0: [725, 605, 590, 254, 347, 369, 577, 450, 511, 557, 318, 611, 424, 468, 464,
 490]
1: [499, 379, 516, 554, 580, 410, 739, 472, 445, 604, 717, 417, 323, 358, 402,
 564]
2: [683, 595, 485, 442, 328, 606, 422, 681, 522, 477, 437, 692, 464, 667, 823,
 388]
3: [585, 514, 733, 547, 406, 513, 451, 379, 521, 328, 388, 624, 780, 494, 549,
 525]
4: [597, 522, 637, 393, 666, 839, 319, 275, 416, 152, 672, 532, 787, 161, 394,
 476]
5: [476, 392, 600, 322, 662, 633, 454, 479, 526, 386, 599, 469, 270, 343, 627,
 461]
6: [481, 660, 473, 483, 360, 328, 426, 691, 392, 558, 279, 530, 523, 560, 386,
 514]
7: [442, 537, 742, 623, 423, 510, 280, 501, 583, 266, 372, 707, 881, 652, 717,
 404]
8: [622, 391, 446, 364, 516, 467, 616, 533, 471, 557, 596, 556, 282, 490, 774,
 451]
9: [250, 530, 537, 455, 628, 519, 405, 617, 587, 410, 323, 435, 505, 590, 222,
 534]
10: [632, 460, 306, 488, 492, 423, 762, 301, 492, 678, 716, 394, 389, 419, 526,
 544]
11: [186, 491, 543, 792, 638, 452, 520, 656, 535, 429, 515, 390, 692, 571, 293,
 586]
12: [715, 473, 525, 602, 324, 612, 548, 308, 265, 456, 561, 538, 706, 362, 539,
 484]
13: [629, 588, 384, 567, 227, 533, 403, 562, 300, 595, 319, 578, 532, 628, 639,
 468]
14: [879, 498, 651, 376, 389, 488, 636, 289, 539, 349, 584, 642, 737, 316, 551,
 445]
15: [347, 304, 866, 442, 768, 417, 576, 494, 537, 250, 799, 568, 550, 163, 492,
 587]
16: [314, 462, 437, 712, 571, 591, 398, 682, 491, 444, 519, 467, 496, 651, 612,
 497]
17: [510, 480, 400, 384, 557, 369, 575, 593, 735, 612, 494, 459, 331, 620, 554,
 426]
18: [707, 489, 361, 541, 512, 217, 860, 505, 752, 576, 792, 566, 385, 524, 559,
 525]
19: [578, 509, 218, 519, 481, 567, 510, 581, 555, 628, 648, 526, 239, 573, 703,
 431]
20: [398, 651, 481, 545, 603, 636, 297, 775, 405, 431, 543, 604, 495, 564, 579,
 449]
21: [471, 413, 321, 675, 307, 285, 682, 504, 574, 783, 356, 391, 483, 812, 583,
 475]
22: [540, 653, 264, 565, 496, 594, 364, 262, 710, 559, 455, 410, 520, 613, 351,
 513]
23: [594, 504, 451, 569, 529, 496, 559, 751, 558, 497, 670, 624, 386, 593, 654,
 417]
24: [227, 536, 600, 580, 469, 537, 294, 662, 446, 411, 290, 507, 611, 630, 444,
 536]
25: [601, 402, 257, 652, 362, 589, 573, 433, 223, 729, 604, 485, 311, 511, 694,
 508]
26: [613, 585, 639, 290, 336, 452, 481, 556, 416, 514, 273, 649, 432, 504, 558,
 468]
27: [549, 597, 154, 434, 550, 540, 500, 598, 636, 588, 648, 493, 202, 579, 599,
 443]
28: [731, 328, 632, 253, 433, 686, 534, 196, 369, 441, 515, 531, 540, 276, 664,
 441]
29: [393, 603, 431, 365, 536, 407, 537, 716, 352, 638, 327, 323, 315, 500, 197,
 628]
30: [406, 439, 560, 558, 336, 547, 501, 362, 128, 574, 255, 400, 502, 524, 339,
 619]
31: [464, 521, 364, 625, 444, 461, 465, 524, 588, 670, 393, 416, 395, 764, 668,
 476]
32: [581, 332, 420, 281, 542, 431, 662, 514, 654, 715, 584, 482, 194, 445, 624,
 449]
33: [794, 722, 0, 661, 391, 724, 438, 328, 520, 728, 593, 469, 408, 515, 425,
 408]
34: [502, 445, 467, 288, 582, 517, 491, 601, 809, 399, 621, 621, 305, 437, 700,
 391]
35: [681, 406, 320, 530, 458, 414, 635, 581, 577, 488, 667, 538, 414, 567, 779,
 457]
36: [450, 525, 775, 626, 414, 542, 326, 497, 636, 210, 421, 692, 894, 660, 744,
 433]
37: [642, 410, 479, 578, 465, 355, 694, 596, 629, 486, 776, 581, 510, 522, 686,
 442]
38: [402, 412, 750, 416, 657, 573, 459, 657, 371, 292, 708, 662, 495, 408, 724,
 486]
39: [475, 578, 529, 622, 743, 434, 563, 753, 753, 359, 853, 667, 604, 449, 502,
 453]
40: [471, 182, 712, 614, 582, 395, 730, 290, 265, 506, 735, 433, 492, 257, 506,
 637]
41: [349, 560, 594, 577, 433, 588, 386, 453, 287, 429, 308, 495, 660, 505, 379,
 599]
42: [160, 406, 407, 557, 591, 706, 350, 435, 520, 499, 276, 275, 350, 691, 414,
 563]
43: [701, 571, 425, 344, 704, 691, 465, 158, 499, 340, 649, 386, 575, 93, 104,
 558]
44: [208, 652, 619, 529, 640, 535, 382, 604, 664, 383, 388, 502, 576, 534, 207,
 549]
45: [505, 465, 523, 485, 579, 431, 602, 670, 621, 468, 636, 522, 393, 532, 565,
 500]
46: [512, 541, 384, 443, 295, 305, 585, 497, 545, 700, 182, 400, 429, 703, 377,
 504]
47: [356, 461, 416, 652, 567, 556, 502, 723, 560, 489, 584, 456, 519, 618, 637,
 471]
48: [311, 464, 516, 559, 491, 525, 355, 658, 564, 513, 367, 511, 505, 689, 652,
 463]
49: [624, 495, 560, 741, 447, 546, 471, 191, 570, 458, 575, 488, 851, 527, 604,
 527]
50: [674, 569, 590, 411, 574, 656, 447, 281, 483, 299, 613, 530, 722, 183, 276,
 491]
51: [693, 428, 388, 477, 510, 125, 867, 551, 758, 658, 805, 524, 392, 510, 565,
 545]
52: [370, 474, 665, 293, 405, 322, 485, 644, 564, 545, 186, 508, 451, 656, 490,
 475]
53: [688, 319, 704, 193, 500, 669, 548, 219, 377, 402, 534, 494, 520, 265, 667,
 444]
54: [582, 666, 403, 381, 370, 492, 429, 500, 503, 574, 269, 528, 409, 503, 367,
 492]
55: [614, 428, 292, 539, 464, 572, 527, 424, 459, 584, 705, 494, 322, 563, 858,
 464]
56: [579, 628, 339, 397, 451, 276, 658, 637, 618, 682, 388, 393, 326, 560, 232,
 518]
57: [693, 430, 412, 355, 589, 817, 395, 0, 371, 497, 615, 282, 376, 283, 485,
 534]
58: [569, 583, 265, 625, 483, 418, 560, 599, 542, 626, 692, 419, 400, 475, 371,
 548]
59: [731, 547, 356, 755, 267, 428, 615, 572, 305, 637, 525, 555, 577, 671, 693,
 464]
60: [473, 372, 634, 414, 621, 421, 586, 666, 563, 427, 674, 599, 371, 365, 559,
 466]
61: [605, 627, 524, 799, 384, 429, 439, 309, 687, 453, 453, 578, 831, 661, 556,
 538]
62: [913, 701, 359, 156, 480, 594, 263, 447, 977, 254, 497, 679, 551, 589, 707,
 224]
63: [749, 588, 365, 354, 505, 711, 435, 306, 663, 408, 635, 493, 520, 331, 502,
 443]
64: [412, 455, 609, 591, 329, 448, 525, 671, 76, 541, 377, 507, 567, 565, 524,
 520]
65: [347, 343, 593, 685, 407, 243, 608, 629, 469, 561, 397, 472, 725, 658, 455,
 456]
66: [360, 316, 599, 577, 759, 603, 497, 356, 416, 396, 748, 423, 506, 197, 403,
 518]
67: [799, 372, 564, 445, 431, 639, 491, 168, 628, 369, 671, 544, 678, 475, 869,
 393]
68: [472, 662, 453, 469, 403, 402, 469, 627, 346, 532, 336, 440, 511, 598, 415,
 476]
69: [373, 435, 411, 524, 498, 461, 532, 583, 453, 626, 424, 367, 384, 565, 459,
 538]
70: [814, 483, 475, 572, 415, 466, 663, 241, 631, 393, 758, 573, 739, 388, 650,
 446]
71: [374, 647, 372, 469, 391, 477, 313, 732, 631, 589, 227, 541, 490, 791, 582,
 367]
72: [637, 623, 527, 220, 354, 343, 536, 743, 636, 535, 287, 658, 376, 602, 570,
 436]
73: [438, 760, 255, 428, 492, 475, 363, 633, 515, 658, 351, 422, 434, 681, 343,
 479]
74: [580, 446, 393, 607, 330, 174, 683, 552, 541, 745, 312, 354, 488, 789, 514,
 499]
75: [268, 213, 576, 546, 452, 403, 637, 299, 583, 623, 248, 292, 422, 723, 455,
 530]
76: [360, 528, 594, 614, 444, 625, 343, 380, 191, 484, 397, 480, 641, 497, 356,
 601]
77: [293, 564, 723, 520, 673, 265, 551, 745, 624, 418, 400, 588, 759, 527, 179,
 611]
78: [552, 630, 167, 493, 587, 601, 511, 605, 600, 581, 709, 454, 201, 542, 556,
 463]
79: [719, 474, 448, 551, 347, 413, 754, 343, 274, 642, 544, 468, 456, 421, 455,
 593]
80: [178, 567, 552, 472, 662, 524, 422, 538, 563, 443, 370, 447, 568, 534, 263,
 569]
81: [420, 576, 476, 505, 493, 264, 560, 622, 679, 598, 362, 427, 522, 694, 359,
 457]
82: [375, 518, 485, 421, 675, 471, 506, 663, 523, 524, 587, 440, 328, 460, 360,
 534]
83: [539, 579, 384, 580, 304, 263, 641, 700, 500, 631, 318, 486, 550, 710, 394,
 488]
84: [514, 478, 395, 704, 315, 209, 676, 529, 566, 701, 387, 426, 540, 771, 580,
 460]
85: [567, 527, 420, 482, 339, 422, 519, 683, 492, 614, 378, 557, 426, 635, 557,
 429]
86: [337, 567, 296, 676, 664, 562, 484, 606, 460, 552, 632, 358, 392, 470, 300,
 579]
87: [454, 751, 568, 444, 525, 643, 224, 742, 513, 362, 433, 693, 527, 459, 447,
 449]
88: [267, 479, 602, 625, 527, 602, 300, 664, 371, 388, 314, 517, 656, 600, 436,
 483]
89: [473, 499, 575, 328, 258, 467, 404, 431, 345, 583, 69, 474, 370, 641, 586,
 454]
90: [472, 590, 710, 688, 404, 511, 341, 502, 618, 212, 413, 691, 910, 648, 749,
 367]
91: [544, 483, 539, 494, 630, 641, 453, 448, 645, 356, 757, 579, 541, 390, 696,
 442]
92: [661, 525, 597, 327, 582, 724, 414, 244, 359, 313, 582, 502, 611, 117, 256,
 528]
93: [371, 392, 510, 428, 240, 506, 421, 472, 306, 604, 87, 486, 411, 628, 544,
 470]
94: [318, 458, 610, 456, 819, 832, 290, 316, 341, 276, 720, 451, 507, 136, 506,
 515]
95: [753, 468, 455, 535, 448, 548, 622, 153, 425, 462, 665, 429, 641, 241, 397,
 514]
96: [749, 753, 28, 629, 389, 752, 416, 324, 569, 626, 629, 436, 442, 503, 472,
 496]
97: [548, 537, 493, 785, 326, 403, 558, 328, 602, 484, 412, 504, 797, 610, 505,
 505]
98: [599, 383, 416, 354, 436, 460, 609, 528, 470, 598, 593, 571, 259, 579, 842,
 419]
99: [639, 604, 446, 560, 327, 221, 684, 657, 446, 643, 316, 477, 554, 691, 377,
 528]
100: [403, 620, 693, 439, 455, 518, 361, 513, 508, 401, 275, 609, 616, 506, 409,
 552]
101: [525, 535, 730, 266, 314, 334, 555, 713, 456, 486, 182, 641, 486, 611, 570,
 477]
102: [392, 422, 539, 535, 382, 313, 580, 413, 572, 628, 223, 413, 546, 645, 369,
 523]
103: [599, 488, 458, 367, 308, 613, 470, 448, 19, 735, 276, 469, 241, 370, 494,
 526]
104: [617, 518, 492, 439, 491, 454, 460, 257, 802, 470, 402, 510, 590, 583, 477,
 472]
105: [652, 375, 651, 434, 536, 759, 377, 224, 367, 278, 642, 559, 763, 224, 627,
 436]
106: [615, 473, 559, 183, 504, 708, 447, 286, 306, 468, 501, 468, 346, 246, 492,
 507]
107: [494, 583, 521, 580, 684, 467, 570, 583, 556, 358, 715, 544, 629, 291, 260,
 568]
108: [209, 450, 773, 426, 659, 395, 533, 722, 408, 432, 463, 446, 499, 376, 198,
 619]
109: [530, 424, 543, 591, 405, 212, 657, 375, 854, 553, 305, 481, 624, 670, 407,
 493]
110: [390, 612, 429, 397, 508, 419, 547, 635, 390, 624, 370, 350, 336, 495, 152,
 589]
111: [421, 340, 544, 447, 545, 476, 566, 616, 402, 572, 530, 470, 304, 479, 511,
 527]
112: [513, 819, 280, 541, 497, 614, 248, 763, 577, 500, 455, 583, 537, 662, 502,
 470]
113: [434, 378, 580, 395, 681, 525, 424, 425, 658, 365, 713, 478, 488, 427, 787,
 481]
114: [555, 327, 512, 639, 524, 466, 655, 271, 431, 535, 774, 405, 460, 407, 664,
 515]
115: [473, 511, 436, 571, 375, 508, 504, 679, 296, 545, 459, 520, 514, 629, 615,
 449]
116: [493, 686, 580, 453, 477, 617, 293, 764, 433, 351, 412, 685, 568, 469, 488,
 475]
117: [261, 618, 663, 543, 575, 431, 413, 737, 348, 405, 439, 505, 656, 434, 233,
 569]
118: [458, 512, 297, 603, 548, 438, 454, 623, 674, 676, 462, 430, 406, 804, 678,
 445]
119: [483, 463, 423, 378, 547, 448, 549, 614, 711, 579, 530, 477, 283, 599, 608,
 459]
120: [774, 717, 75, 697, 439, 704, 414, 307, 612, 622, 653, 468, 502, 493, 427,
 448]
121: [325, 457, 574, 566, 596, 581, 429, 718, 294, 447, 606, 540, 428, 431, 505,
 516]
122: [176, 417, 721, 443, 521, 354, 559, 645, 307, 539, 361, 404, 513, 432, 124,
 668]
123: [446, 212, 759, 577, 595, 415, 729, 293, 272, 451, 766, 442, 444, 223, 434,
 594]
124: [471, 481, 497, 514, 635, 387, 615, 638, 644, 521, 702, 516, 361, 471, 501,
 494]
125: [561, 496, 424, 670, 306, 189, 646, 504, 736, 741, 302, 366, 468, 827, 536,
 480]
126: [706, 481, 556, 699, 493, 484, 467, 220, 569, 447, 582, 477, 837, 494, 513,
 495]
127: [586, 501, 532, 391, 730, 560, 558, 378, 566, 415, 712, 471, 457, 218, 386,
 553]
128: [502, 629, 395, 394, 709, 598, 331, 678, 858, 331, 674, 627, 429, 475, 668,
 353]
129: [390, 512, 575, 634, 660, 403, 527, 790, 781, 339, 733, 593, 604, 524, 559,
 505]
130: [537, 759, 340, 589, 787, 816, 293, 429, 734, 286, 750, 557, 683, 349, 435,
 393]
131: [500, 523, 544, 495, 581, 321, 658, 760, 648, 486, 629, 588, 485, 484, 383,
 505]
132: [743, 516, 598, 212, 512, 729, 373, 225, 444, 342, 546, 509, 577, 162, 428,
 496]
133: [263, 392, 620, 408, 500, 466, 449, 606, 444, 575, 326, 426, 395, 553, 484,
 542]
134: [522, 551, 654, 625, 196, 357, 494, 610, 351, 480, 256, 667, 738, 564, 603,
 510]
135: [647, 501, 614, 323, 424, 562, 484, 159, 392, 518, 389, 454, 495, 373, 400,
 534]
136: [473, 652, 439, 566, 406, 420, 516, 583, 355, 591, 332, 487, 474, 597, 371,
 509]
137: [526, 462, 362, 676, 323, 222, 642, 586, 560, 720, 306, 418, 535, 782, 556,
 443]
138: [496, 442, 605, 627, 531, 598, 469, 527, 307, 413, 657, 599, 613, 352, 592,
 489]
139: [531, 550, 633, 558, 250, 438, 376, 648, 348, 409, 246, 658, 736, 612, 676,
 497]
140: [428, 718, 466, 681, 512, 534, 368, 405, 479, 489, 409, 523, 709, 478, 262,
 570]
141: [364, 492, 521, 720, 503, 266, 638, 485, 765, 524, 367, 441, 693, 646, 279,
 590]
142: [554, 593, 540, 770, 395, 409, 484, 378, 652, 414, 385, 559, 782, 598, 513,
 517]

[159, 421, 418, 560, 563, 663, 282, 426, 483, 540, 276, 290, 368, 704, 409,
 498] 42 133 69
[282, 343, 646, 760, 390, 385, 580, 460, 409, 490, 326, 467, 773, 661, 492,
 552] 65 97 102
[459, 385, 496, 711, 516, 474, 633, 468, 389, 536, 674, 407, 518, 502, 545,
 557] 114 1 138
[546, 496, 444, 560, 361, 521, 510, 664, 271, 606, 455, 531, 410, 606, 639,
 483] 115 85 13
[548, 282, 593, 335, 682, 510, 496, 361, 677, 502, 686, 474, 472, 403, 800,
 441] 113 91 5
[561, 302, 662, 614, 529, 141, 952, 512, 488, 587, 733, 542, 548, 282, 228,
 607] 1 40 123
[504, 482, 472, 370, 721, 710, 465, 288, 489, 415, 725, 413, 348, 229, 437,
 535] 127 5 66
[612, 597, 309, 602, 407, 425, 615, 614, 514, 577, 573, 434, 439, 461, 342,
 555] 58 136 56
[345, 542, 493, 459, 591, 533, 496, 690, 491, 494, 485, 455, 249, 450, 397,
 533] 82 111 69
[329, 357, 604, 590, 804, 651, 477, 445, 434, 319, 786, 425, 441, 168, 435,
 596] 66 94 127
[845, 469, 526, 543, 407, 461, 639, 257, 619, 438, 691, 553, 756, 392, 643,
 451] 70 14 126
[459, 409, 517, 560, 610, 394, 720, 542, 426, 537, 759, 445, 377, 375, 378,
 596] 1 124 111
[870, 491, 465, 573, 423, 481, 658, 239, 628, 409, 705, 525, 725, 374, 642,
 506] 70 14 126
[783, 531, 573, 240, 489, 754, 378, 243, 455, 269, 554, 581, 616, 202, 461,
 459] 132 92 50
[455, 725, 331, 782, 412, 512, 402, 466, 532, 539, 405, 468, 716, 635, 358,
 547] 140 142 97
[594, 493, 246, 467, 538, 590, 525, 575, 533, 645, 617, 535, 264, 577, 707,
 444] 19 27 78
[343, 747, 255, 526, 479, 629, 254, 524, 414, 609, 291, 397, 438, 688, 383,
 528] 73 136 68
[514, 462, 444, 620, 347, 633, 450, 149, 255, 589, 324, 341, 541, 517, 400,
 571] 30 76 135
[818, 511, 461, 551, 455, 516, 636, 189, 654, 404, 713, 524, 774, 382, 647,
 454] 70 126 14
[618, 481, 550, 203, 461, 651, 395, 464, 356, 479, 503, 585, 243, 334, 627,
 440] 106 5 8
[299, 148, 739, 431, 343, 541, 551, 153, 335, 587, 144, 317, 376, 712, 634,
 532] 75 93 89
[456, 379, 478, 558, 582, 390, 755, 550, 377, 582, 735, 467, 353, 395, 392,
 569] 1 111 124
[450, 427, 339, 780, 286, 467, 575, 240, 267, 740, 266, 294, 544, 674, 398,
 575] 30 102 21
[536, 443, 442, 254, 640, 483, 487, 572, 796, 425, 673, 545, 317, 355, 646,
 422] 34 119 5
[416, 644, 482, 460, 571, 682, 374, 730, 466, 383, 521, 583, 425, 521, 590,
 482] 20 116 87
[627, 583, 488, 350, 690, 633, 356, 525, 849, 276, 680, 646, 545, 449, 680,
 366] 128 91 34
[467, 308, 461, 589, 472, 555, 649, 301, 58, 754, 612, 387, 227, 395, 555,
 588] 25 79 1
[444, 401, 668, 215, 418, 146, 611, 632, 847, 532, 203, 574, 522, 695, 458,
 417] 52 81 72
[750, 493, 437, 453, 422, 499, 653, 230, 379, 520, 601, 434, 516, 266, 323,
 588] 95 79 135
[315, 701, 536, 666, 594, 632, 324, 383, 358, 464, 425, 472, 688, 361, 197,
 574] 140 76 41
[536, 631, 769, 570, 411, 515, 345, 409, 502, 379, 427, 698, 854, 489, 557,
 513] 3 7 36
[475, 593, 466, 474, 585, 563, 314, 810, 784, 373, 646, 718, 471, 752, 930,
 309] 128 2 23
[302, 363, 667, 590, 390, 426, 556, 692, 153, 560, 402, 467, 605, 529, 419,
 533] 64 65 115
[840, 513, 511, 500, 477, 488, 595, 269, 687, 370, 688, 568, 766, 363, 648,
 437] 70 14 67
[512, 316, 619, 721, 501, 308, 688, 587, 563, 474, 703, 578, 674, 517, 689,
 443] 37 45 65
[557, 593, 546, 363, 465, 172, 672, 643, 571, 641, 359, 496, 429, 507, 213,
 515] 56 81 99
[409, 372, 626, 381, 469, 587, 529, 658, 186, 559, 478, 554, 328, 501, 625,
 522] 111 121 133
[356, 444, 592, 811, 372, 294, 554, 612, 522, 494, 358, 510, 835, 713, 496,
 521] 65 97 142
[414, 385, 534, 593, 636, 401, 697, 572, 329, 502, 727, 489, 399, 365, 369,
 564] 1 111 124
[526, 514, 784, 557, 400, 461, 418, 434, 471, 352, 366, 656, 792, 465, 532,
 495] 3 100 7
[510, 484, 597, 431, 681, 589, 555, 350, 574, 443, 705, 464, 404, 202, 386,
 510] 127 66 5
[550, 409, 570, 438, 463, 395, 704, 628, 349, 574, 485, 519, 380, 429, 382,
 573] 111 1 69
[618, 600, 439, 547, 390, 325, 556, 733, 530, 543, 367, 552, 447, 651, 595,
 452] 85 83 99
[729, 561, 547, 266, 528, 742, 400, 239, 485, 292, 529, 553, 610, 280, 457,
 426] 132 50 92
[290, 488, 566, 869, 652, 400, 634, 686, 444, 453, 741, 428, 725, 519, 395,
 561] 11 107 47
[868, 663, 334, 158, 452, 627, 256, 410, 999, 317, 484, 644, 559, 580, 672,
 233] 62 63 128
[506, 624, 514, 566, 611, 519, 522, 538, 425, 432, 612, 499, 537, 324, 240,
 593] 107 127 82
[355, 383, 601, 378, 714, 680, 375, 412, 442, 413, 647, 480, 327, 296, 570,
 533] 5 66 94
[858, 482, 656, 309, 372, 453, 650, 281, 502, 394, 537, 659, 725, 336, 531,
 430] 14 70 28
[590, 553, 309, 750, 611, 710, 371, 213, 726, 473, 586, 429, 656, 553, 380,
 531] 22 120 126
[603, 499, 602, 211, 475, 710, 382, 319, 228, 453, 520, 508, 452, 160, 498,
 522] 106 132 92
[451, 434, 750, 399, 760, 519, 507, 577, 663, 189, 761, 628, 591, 197, 501,
 512] 15 60 91
[160, 468, 408, 580, 546, 784, 296, 387, 385, 479, 224, 285, 383, 683, 407,
 529] 42 24 88
[631, 586, 519, 421, 666, 644, 349, 489, 745, 277, 764, 682, 572, 429, 745,
 376] 91 128 113
[631, 600, 545, 311, 240, 558, 359, 743, 407, 531, 247, 702, 424, 757, 883,
 336] 2 13 26
[222, 235, 780, 400, 548, 370, 681, 370, 506, 584, 324, 293, 396, 553, 331,
 636] 75 133 102
[402, 381, 589, 354, 697, 714, 422, 477, 495, 325, 650, 468, 296, 291, 569,
 525] 5 113 127
[588, 575, 628, 513, 446, 395, 493, 442, 620, 394, 427, 608, 705, 448, 363,
 517] 3 100 142
[637, 436, 324, 525, 537, 454, 693, 286, 566, 613, 781, 359, 373, 376, 503,
 557] 10 114 1
[599, 604, 304, 692, 483, 437, 579, 530, 345, 618, 630, 468, 441, 470, 391,
 514] 58 136 86
[762, 535, 517, 276, 541, 740, 395, 254, 530, 289, 601, 512, 602, 224, 441,
 452] 132 50 63
[180, 448, 409, 566, 556, 701, 319, 359, 536, 511, 340, 289, 370, 739, 442,
 585] 42 69 80
[299, 430, 609, 752, 454, 338, 568, 618, 543, 547, 408, 467, 722, 683, 500,
 547] 65 141 11
[360, 424, 755, 327, 677, 622, 245, 743, 668, 206, 589, 728, 513, 438, 819,
 342] 38 113 128
[853, 476, 632, 456, 360, 390, 677, 256, 486, 431, 629, 639, 766, 292, 514,
 420] 14 70 95
[167, 319, 735, 708, 588, 404, 519, 551, 518, 443, 413, 413, 676, 558, 436,
 606] 11 65 24
[320, 553, 293, 433, 471, 548, 334, 689, 501, 609, 236, 377, 348, 655, 387,
 545] 73 69 71
[541, 405, 456, 436, 574, 479, 611, 470, 488, 558, 702, 498, 271, 440, 645,
 461] 8 32 111
[348, 710, 540, 666, 625, 622, 315, 424, 366, 436, 431, 498, 734, 355, 162,
 577] 140 41 76
[403, 545, 450, 392, 647, 415, 537, 643, 536, 564, 552, 406, 293, 475, 320,
 517] 82 124 110
[402, 600, 502, 864, 524, 381, 609, 700, 366, 437, 556, 448, 736, 532, 300,
 593] 11 117 65
[327, 417, 668, 470, 816, 849, 316, 305, 352, 345, 694, 509, 586, 180, 497,
 513] 94 66 4
[411, 463, 636, 531, 288, 358, 573, 688, 178, 560, 300, 538, 601, 603, 536,
 488] 64 134 115
[396, 479, 656, 473, 914, 999, 291, 329, 383, 179, 776, 516, 552, 175, 503,
 513] 94 4 66
[403, 689, 290, 485, 392, 663, 224, 592, 388, 595, 209, 452, 458, 640, 412,
 501] 73 54 68
[338, 443, 681, 364, 755, 611, 397, 515, 495, 311, 635, 552, 346, 321, 584,
 487] 5 38 113
[211, 441, 398, 487, 564, 702, 339, 401, 529, 523, 257, 279, 375, 744, 447,
 520] 42 69 133
[250, 407, 678, 416, 551, 369, 435, 616, 400, 538, 338, 451, 466, 567, 506,
 500] 133 52 111
[815, 703, 257, 464, 498, 685, 456, 304, 725, 486, 662, 516, 607, 402, 531,
 450] 63 120 96
[665, 490, 500, 392, 523, 914, 182, 223, 444, 267, 618, 561, 659, 381, 716,
 376] 105 4 132
[561, 339, 606, 806, 559, 455, 699, 314, 408, 395, 908, 477, 688, 366, 647,
 557] 114 40 138
[832, 418, 495, 595, 431, 437, 691, 222, 601, 417, 686, 560, 777, 365, 629,
 471] 70 14 126
[474, 295, 644, 467, 505, 394, 640, 572, 397, 536, 570, 542, 400, 496, 587,
 498] 111 60 45
[440, 509, 594, 491, 822, 727, 397, 460, 657, 242, 826, 568, 578, 325, 654,
 482] 91 113 130
[328, 456, 640, 419, 536, 424, 389, 660, 521, 521, 373, 442, 376, 589, 532,
 527] 133 48 52
[312, 459, 620, 406, 485, 416, 449, 596, 499, 579, 314, 461, 412, 549, 486,
 543] 133 52 69
[525, 376, 628, 358, 657, 517, 532, 450, 675, 333, 647, 569, 492, 387, 784,
 457] 113 91 5
[347, 707, 542, 641, 601, 618, 319, 403, 405, 408, 446, 457, 678, 361, 172,
 567] 140 41 76
[368, 392, 550, 444, 845, 893, 291, 338, 423, 321, 680, 472, 449, 230, 564,
 469] 94 66 5
[366, 391, 599, 566, 790, 637, 531, 393, 418, 333, 799, 443, 436, 190, 454,
 587] 66 127 94
[392, 546, 579, 341, 735, 532, 509, 713, 590, 416, 621, 516, 304, 414, 381,
 524] 82 60 124
[339, 382, 578, 604, 871, 597, 530, 334, 428, 366, 805, 399, 408, 143, 409,
 552] 66 127 94
[594, 407, 580, 170, 439, 685, 503, 289, 271, 437, 498, 485, 414, 275, 546,
 516] 106 53 28
[406, 497, 567, 489, 707, 600, 427, 561, 520, 343, 758, 573, 502, 334, 605,
 476] 91 38 113
[667, 486, 329, 485, 508, 491, 715, 268, 542, 590, 782, 361, 368, 427, 595,
 545] 10 114 1
[643, 494, 605, 300, 360, 583, 495, 174, 360, 480, 369, 406, 460, 370, 421,
 554] 135 106 28
[200, 387, 469, 504, 593, 688, 353, 377, 444, 567, 304, 305, 378, 684, 398,
 522] 42 133 69
[356, 474, 576, 738, 422, 263, 549, 564, 440, 515, 372, 469, 735, 679, 526,
 553] 65 97 142
[405, 303, 608, 701, 593, 468, 566, 490, 278, 427, 780, 522, 585, 348, 567,
 552] 138 40 66
[519, 347, 437, 611, 536, 566, 575, 387, 328, 524, 745, 441, 432, 385, 670,
 535] 114 138 55
[364, 362, 580, 298, 717, 671, 457, 453, 494, 367, 555, 436, 227, 303, 531,
 501] 5 111 127
[339, 371, 706, 353, 499, 465, 451, 639, 435, 589, 311, 432, 363, 607, 550,
 525] 133 52 111
[658, 546, 455, 328, 678, 774, 459, 95, 466, 360, 638, 321, 544, 44, 121,
 563] 43 92 50
[358, 763, 307, 539, 457, 669, 226, 494, 360, 651, 272, 405, 447, 647, 366,
 523] 73 136 68
[356, 445, 598, 313, 748, 683, 349, 417, 515, 371, 652, 477, 313, 321, 514,
 481] 5 94 127
[268, 630, 691, 556, 617, 214, 552, 709, 670, 431, 392, 553, 714, 450, 72,
 619] 77 44 117
[632, 535, 523, 481, 350, 355, 570, 708, 480, 529, 384, 607, 515, 559, 535,
 483] 85 6 26
[547, 497, 453, 532, 648, 703, 466, 326, 511, 437, 763, 474, 543, 349, 601,
 472] 91 127 63
[925, 658, 370, 224, 472, 602, 264, 460, 976, 298, 426, 653, 562, 601, 715,
 263] 62 128 63
[349, 396, 546, 664, 510, 309, 686, 443, 631, 520, 385, 383, 664, 653, 230,
 598] 141 102 65
[577, 476, 263, 476, 689, 469, 674, 306, 711, 591, 796, 356, 225, 387, 465,
 583] 10 1 78
[435, 517, 592, 492, 414, 389, 531, 433, 551, 504, 249, 498, 589, 506, 322,
 550] 102 100 136
[307, 684, 212, 598, 444, 674, 233, 577, 376, 580, 209, 406, 469, 641, 348,
 508] 73 136 68
[559, 521, 454, 514, 507, 452, 560, 699, 550, 551, 644, 599, 394, 614, 675,
 421] 23 45 35
[616, 494, 651, 162, 554, 558, 457, 681, 647, 360, 533, 720, 352, 437, 726,
 430] 34 60 5
[268, 352, 652, 540, 513, 419, 526, 531, 418, 552, 347, 396, 532, 574, 467,
 559] 133 69 102
[257, 345, 639, 442, 523, 494, 483, 563, 387, 624, 361, 407, 345, 544, 440,
 538] 133 111 69
[570, 527, 466, 473, 497, 398, 543, 774, 664, 535, 641, 691, 310, 587, 684,
 408] 23 45 119
[297, 503, 781, 486, 554, 206, 573, 702, 566, 512, 335, 504, 757, 453, 115,
 563] 77 108 122
[459, 345, 473, 834, 537, 543, 628, 358, 221, 574, 703, 376, 539, 509, 516,
 616] 114 40 138
[476, 449, 322, 772, 306, 509, 583, 259, 291, 708, 249, 296, 539, 665, 402,
 563] 30 102 136
[290, 466, 624, 615, 685, 338, 567, 700, 818, 411, 593, 467, 615, 563, 408,
 560] 129 131 11
[406, 402, 612, 452, 798, 929, 335, 290, 316, 319, 682, 444, 433, 185, 465,
 487] 94 66 4
[850, 547, 484, 324, 467, 553, 406, 381, 964, 268, 622, 664, 656, 507, 792,
 300] 62 67 63
